Look-ups in named tables: a row name and a column name give one cell, copied from the table.

vefup =
,bati,fideme,vokir,pati,bik
ral,75,83,56,125,64
zuso,76,83,63,118,75
nekudo,77,87,53,115,69
rer,90,106,69,107,74
fet,83,90,57,114,79
sib,80,92,77,110,82
sifiz,81,52,81,109,106
bag,133,143,58,127,201
bafiz,131,129,244,95,94
dek,67,135,113,129,89
fepi,64,76,72,143,91
zodilo,151,38,96,45,142

zodilo, vokir -> 96
bag, bati -> 133
dek, vokir -> 113
rer, fideme -> 106
ral, pati -> 125
bag, fideme -> 143
bafiz, fideme -> 129
bafiz, bik -> 94
fet, fideme -> 90
dek, bik -> 89
Which row has the largest bik? bag

ritevod
|  | rofiso | radako | nefep | tef |
|---|---|---|---|---|
| fivoman | 68 | 124 | 51 | 162 |
| fedi | 88 | 93 | 83 | 74 |
| geg | 63 | 121 | 62 | 166 |
| migogos | 92 | 60 | 194 | 56 |
| libe | 98 | 119 | 132 | 143 |
| ter | 115 | 137 | 109 | 149 |
| duz | 254 | 170 | 98 | 111 |
| pavegi | 119 | 202 | 30 | 120 |
| geseseg | 105 | 139 | 102 | 120 |
| vuzu | 87 | 119 | 70 | 142 |

nefep of ter is 109
rofiso of pavegi is 119
nefep of geg is 62
tef of pavegi is 120
rofiso of geg is 63
radako of pavegi is 202
rofiso of geseseg is 105
tef of geg is 166
tef of fivoman is 162
nefep of fedi is 83
tef of duz is 111
nefep of pavegi is 30
radako of ter is 137
radako of fedi is 93
radako of geg is 121
rofiso of libe is 98
rofiso of vuzu is 87
radako of geseseg is 139

gatag:
|  | kufifu | pov | doba | rerafi | zopubug | lotasi | devu |
|---|---|---|---|---|---|---|---|
| rebo | 202 | 135 | 150 | 134 | 116 | 137 | 105 |
| zat | 140 | 174 | 105 | 170 | 125 | 197 | 185 |
| lom | 146 | 73 | 148 | 151 | 146 | 135 | 135 |
| migu | 46 | 117 | 80 | 152 | 140 | 143 | 167 |
| nim | 125 | 169 | 169 | 109 | 179 | 69 | 83 |
| lonen | 134 | 135 | 97 | 136 | 155 | 108 | 108 |
| dukodum | 128 | 142 | 64 | 210 | 96 | 135 | 136 |
| kiza | 148 | 135 | 135 | 197 | 163 | 129 | 135 |
| tini | 152 | 216 | 135 | 155 | 188 | 146 | 121 |
| buvi | 124 | 180 | 199 | 135 | 187 | 99 | 92 |
| tela | 91 | 162 | 208 | 187 | 131 | 90 | 127 |
| vogez | 50 | 135 | 155 | 102 | 146 | 133 | 135 |
| sekani | 151 | 73 | 194 | 162 | 103 | 180 | 98 |
| gifup | 103 | 135 | 135 | 125 | 89 | 135 | 182 |

rebo, doba => 150
buvi, rerafi => 135
dukodum, devu => 136
vogez, devu => 135
dukodum, doba => 64
lom, kufifu => 146
migu, lotasi => 143
lonen, doba => 97
buvi, zopubug => 187
rebo, zopubug => 116
rebo, devu => 105
sekani, rerafi => 162
nim, lotasi => 69
buvi, doba => 199
lom, lotasi => 135

zez:
         nikuz  lasar  sud  dubu  zabiliz  zol  ruzeku  poza  met
bozuzel     -6     -2   96   -44       42   -8      86    74   87
kuzup      -11     21   51   -11       28   15      51    52   49
famude     -17     17   85   -41       50    9      76    87   76
kek          6    -30   68   -23        4  -27      72    21   74
nubuti      70     12  -28    90        7   45     -53   -34  -43
nak        -42     47  -33   -28       46   57     -31    83  -34

zol of nak is 57
lasar of nubuti is 12
lasar of famude is 17
poza of nak is 83
poza of kek is 21
ruzeku of kek is 72
sud of bozuzel is 96
lasar of kek is -30
poza of famude is 87
lasar of bozuzel is -2
poza of bozuzel is 74
dubu of nak is -28
zabiliz of nubuti is 7
sud of nak is -33
zol of bozuzel is -8
zabiliz of nak is 46
Which row has the largest dubu? nubuti

repodan:
         patib   muku    rap  timel  gusopag   bodi  poguz  zedatip    vid  digele
kov      -1864   4530  -1525   1105     3338  -3769   4698     1165  -1447    3994
pid       4811  -1976   4711  -4534     -964    992  -1393     1817  -1623   -1411
virov    -1408  -1035  -1648   2319    -2202   1962  -1504    -2927   3179   -1366
vom      -1124   5296   -460    190     4595  -5202   6241     1660  -1902    6101
gupep    -2154   -930  -2494   2947    -2282   1826  -1232    -3353   2961   -1411
bor       4647  -2355   4505  -4538     -885    816  -2044     2204  -1653   -1187
lifutor   4007  -2549   4172  -4110     -918   1434  -2235     1384  -1198   -1377
zis       3496  -2771   3757  -3500    -1352   1267  -2849      872   -490   -2039
ropan    -1657   4321  -1393    827     3539  -3931   4773     1658  -1540    4420
sapalum  -3209   -459  -3081   3836    -2111   1789  -1134    -3677   3151   -1303
tov      -1822   4522  -1427   1139     3214  -3943   4485     1233  -1646    4301
filuzu    4515  -2452   4422  -4393     -644    820  -1747     2129  -1505   -1553
kapota      13    119   -174      4       -2   -243   -145       12    -99    -266
niduz    -2161   4715  -1974   1375     2580  -3296   4345      947  -1424    3833

rap of bor is 4505
digele of vom is 6101
patib of vom is -1124
poguz of tov is 4485
muku of tov is 4522
zedatip of zis is 872
digele of gupep is -1411
patib of bor is 4647
rap of ropan is -1393
rap of filuzu is 4422
poguz of zis is -2849

tiv =
	zir	migotas	razo	rom	nafa	musobu	deget
gero	7222	5796	5895	9197	7372	2708	866
vab	1540	7388	4766	1669	4406	7072	7980
sezet	2041	7583	5004	2514	4906	6730	7307
los	2626	7959	5362	3511	5565	6461	6669
rilil	5913	922	3920	2976	2271	5649	7157
lifigi	7737	5355	5877	9713	7428	2285	277
gufibu	6053	955	3970	3229	2407	5506	6904
gikopip	1635	7366	4788	1795	4458	7005	7868
verugab	4663	4649	4657	4656	4653	4661	4664
mos	6329	1149	4118	3814	2775	5215	6351
datode	6173	990	4015	3452	2530	5380	6680

migotas of lifigi = 5355
rom of sezet = 2514
zir of gufibu = 6053
nafa of lifigi = 7428
deget of rilil = 7157
nafa of gikopip = 4458
zir of rilil = 5913
nafa of vab = 4406
zir of los = 2626
nafa of mos = 2775
razo of rilil = 3920
musobu of rilil = 5649
zir of vab = 1540
migotas of gikopip = 7366
nafa of gufibu = 2407
razo of gufibu = 3970

